[[-13  16]
 [  8 -15]
 [ 11 -60]
 [  2  60]
 [ -7  67]
 [-15 -23]
 [-15 -68]
 [  8 -16]
 [ 17 -64]
 [  0   0]]
->
[[  0   0]
 [-13  16]
 [  8 -15]
 [ 11 -60]
 [  2  60]
 [ -7  67]
 [-15 -23]
 [-15 -68]
 [  8 -16]
 [ 17 -64]]

[[ 54 -69 -82  74 -11]
 [ 37 -34 -80  51 -71]
 [-14 -11 -79  56 -70]
 [-46 -54 -27  10 -39]
 [-22 -59 -76  51 -62]
 [-68  -5 -80  80 -56]]
->
[[-68  -5 -80  80 -56]
 [ 54 -69 -82  74 -11]
 [ 37 -34 -80  51 -71]
 [-14 -11 -79  56 -70]
 [-46 -54 -27  10 -39]
 [-22 -59 -76  51 -62]]

[[ -4 -58  40  20  -9 -10   7 -19 -63  66   6 -22 -33 -13  -2]
 [  3 -12  31  67  10  10 -16   1  11 -27  13 -73 -75  37  18]
 [ 17  49 -51 -29   1 -13   1  10  54  25 -33   1  -8 -14 -13]]
->
[[ 17  49 -51 -29   1 -13   1  10  54  25 -33   1  -8 -14 -13]
 [ -4 -58  40  20  -9 -10   7 -19 -63  66   6 -22 -33 -13  -2]
 [  3 -12  31  67  10  10 -16   1  11 -27  13 -73 -75  37  18]]

[[ -2   6  -1  17   8  14  21   1  32  17  -8  -5  52  51  36]
 [  1  34  57 -67  -5   2  14 -23 -32  82   3  13  -1  30  -8]
 [-34  -4  22 -15 -31 -37   1  -2  -1 -11  54   5  19  82 -45]]
->
[[-34  -4  22 -15 -31 -37   1  -2  -1 -11  54   5  19  82 -45]
 [ -2   6  -1  17   8  14  21   1  32  17  -8  -5  52  51  36]
 [  1  34  57 -67  -5   2  14 -23 -32  82   3  13  -1  30  -8]]

[[ 36  50  38  46 -32   1 -40  58  40   0  12  68]
 [  6  -5   2  71   8 -11  45  13  -1  39 -35 -23]
 [-15 -10 -52 -23  48 -27   7 -30  -2  33  52 -28]
 [-23  11  76  49   5  69  13  50 -33 -77  11  66]
 [  6  33  33  12  24  19 -41  29 -44 -57 -16  -1]]
->
[[  6  33  33  12  24  19 -41  29 -44 -57 -16  -1]
 [ 36  50  38  46 -32   1 -40  58  40   0  12  68]
 [  6  -5   2  71   8 -11  45  13  -1  39 -35 -23]
 [-15 -10 -52 -23  48 -27   7 -30  -2  33  52 -28]
 [-23  11  76  49   5  69  13  50 -33 -77  11  66]]

[[-21 -15  52  64 -63  -7  50  42  20  64  18  25]
 [-42   2 -15 -26 -55   5 -31   0  24 -26  -5   0]
 [-25   0 -16  -3 -68   0 -15  21 -16  -3 -63  56]
 [-56   0   0 -28   0  -8  33  45   0 -28 -13   0]
 [  0  15   0 -13  16   6   0 -40 -20 -13  -8   0]
 [  0  51 -13 -16   4  19  66  35 -54 -16   2  18]]
->
[[  0  51 -13 -16   4  19  66  35 -54 -16   2  18]
 [-21 -15  52  64 -63  -7  50  42  20  64  18  25]
 [-42   2 -15 -26 -55   5 -31   0  24 -26  -5   0]
 [-25   0 -16  -3 -68   0 -15  21 -16  -3 -63  56]
 [-56   0   0 -28   0  -8  33  45   0 -28 -13   0]
 [  0  15   0 -13  16   6   0 -40 -20 -13  -8   0]]

[[ 43 -37  65  39]
 [ -2   7  -4  -4]
 [-14  42  55 -37]
 [ 67  61  72 -28]
 [-65   9  45 -68]
 [ 25  82 -37  16]]
->
[[ 25  82 -37  16]
 [ 43 -37  65  39]
 [ -2   7  -4  -4]
 [-14  42  55 -37]
 [ 67  61  72 -28]
 [-65   9  45 -68]]
---
[[ 52 -22 -30 -25]
 [ 22  -6 -62 -13]
 [  0 -28 -32 -13]]
->
[-25 -62 -28]

[[ 26 -76   1]
 [ 54  18 -72]]
->
[ 1 18]

[[ 11  -9  -7  -8]
 [ 19 -30  71 -19]
 [ 80 -69  29 -81]]
->
[ -8  71 -69]

[[ 26 -70 -68]
 [-16 -62  31]
 [-50 -13  61]]
->
[-68 -62 -50]

[[-15 -16 -70]
 [ 10  -7  10]]
->
[-70  -7]

[[-16  83  11]
 [  7  53 -12]
 [-10  77  -8]
 [  3   2   1]
 [-12  57  -6]]
->
[ 11  53 -10]

[[-16  61   9]
 [-50  76  46]
 [ 34  23  52]
 [ 45  26  37]
 [ -8  62  69]]
->
[ 9 76 34]
